W =
array([[-.26, -.11,  .53,  .07, -.08, -.15, -.46, -.05,  .31,  .20,  .12,
        -.36],
       [-.32, -.13,  .48, -.09, -.06, -.13, -.40, -.10,  .17,  .35,  .06,
        -.19],
       [-.23, -.03,  .48,  .13, -.08, -.16, -.01, -.50,  .17,  .19, -.24,
        -.27],
       [-.20,  .10,  .46,  .12,  .01, -.18,  .00, -.10,  .06,  .15, -.09,
        -.13],
       [-.12,  .00,  .51,  .09, -.19, -.08,  .00,  .04,  .05,  .33,  .05,
        -.20],
       [-.04, -.15,  .49,  .04, -.12, -.20, -.28, -.16, -.03,  .37,  .05,
        -.13],
       [-.14,  .03,  .51,  .08,  .00, -.20, -.11,  .12, -.08,  .23, -.32,
        -.09],
       [-.13, -.23,  .38,  .04, -.09, -.06, -.02, -.13, -.01,  .23, -.07,
         .02],
       [-.32, -.29,  .46, -.05, -.31, -.04, -.14,  .06, -.11,  .19,  .03,
         .07],
       [-.07, -.03,  .61, -.07,  .08, -.21, -.13, -.01,  .03,  .15, -.01,
        -.07],
       [-.35, -.25,  .48, -.19, -.15, -.28, -.25,  .04,  .05,  .10, -.24,
         .26],
       [-.27, -.11,  .31, -.11, -.15, -.22, -.20,  .23, -.02,  .04,  .00,
         .04]])
Report the first entry in reading order.
A: -.26
The entry just right of the largest entry: -.07
The 4th entry in reading order: .07
Report the entry just right of -.46.
A: -.05
Report the third entry in reading order.
A: .53
The entry just right of the smallest entry is .17
Report the entry just left of the smallest entry.
A: -.01

Questions about the array below.
1) Find the smallest entry.
2) Find the bottom-right entry.
3) Find the bottom-left entry.
4  1  0  8
3  6  5  8
1) 0
2) 8
3) 3

x =
64.7	64.7	110.7	-113.2
-79.4	-79.4	110.7	-113.2
The first entry on the diagonal from the top-right corner -> -113.2
The 2nd-last entry, reading row by row is 110.7
The largest entry in the first column: 64.7
The bottom-left entry: -79.4

B =
 .45 -.22 -.29 -.40 -.20  .33 -.20 -.61 -.01 -.35
-.12  .11 -.06  .04 -.02 -.04  .18  .06 -.31  .22
-.30  .22  .21  .24  .06 -.23  .09  .38  .11  .16
-.43  .30  .10  .42  .12 -.17  .40  .49 -.23  .47
-.01 -.26  .09  .19  .31  .01  .05  .21  .00  .09
-.31  .41 -.06  .27 -.10 -.02  .39  .21 -.23  .36
 .41 -.61 -.01 -.22  .24  .16 -.33 -.25  .15 -.33
-.31  .20  .26  .19  .07 -.30  .03  .40  .12  .14
-.03 -.01  .12 -.03  .02 -.12 -.12  .08  .14 -.07
Indices start at 1.
Give the entry in the top-right corner.
Answer: -.35
The entry just right of the largest entry is -.23
Give the entry in row 1 and column 2.
Answer: -.22
The entry at row 3, column 3 is .21
Give the entry directly above the largest entry.
Answer: .38
Give the entry at row 1, column 3.
Answer: -.29
The entry directly below the largest entry is .21
Give the entry in the top-left corner.
Answer: .45
The entry directly above .31 is .12
The entry in row 3 and column 1 is -.30
Give the entry at row 3, column 2.
Answer: .22
The entry just right of .15: -.33
The entry just right of .00: .09
Give the entry directly above .15.
Answer: -.23
Give the entry in row 2 and column 1.
Answer: -.12
Give the entry just left of the largest entry.
Answer: .40
The maximum -> .49
Give the entry just left of .05.
Answer: .01
Give the entry directly below .26.
Answer: .12
The entry directly below -.10: .24
Give the entry directly below .33.
Answer: -.04
The bottom-right entry: -.07
The entry in the bottom-left corner: -.03
The entry just left of -.04 is -.02
The entry directly below .27: -.22
Give the entry just left of .15.
Answer: -.25
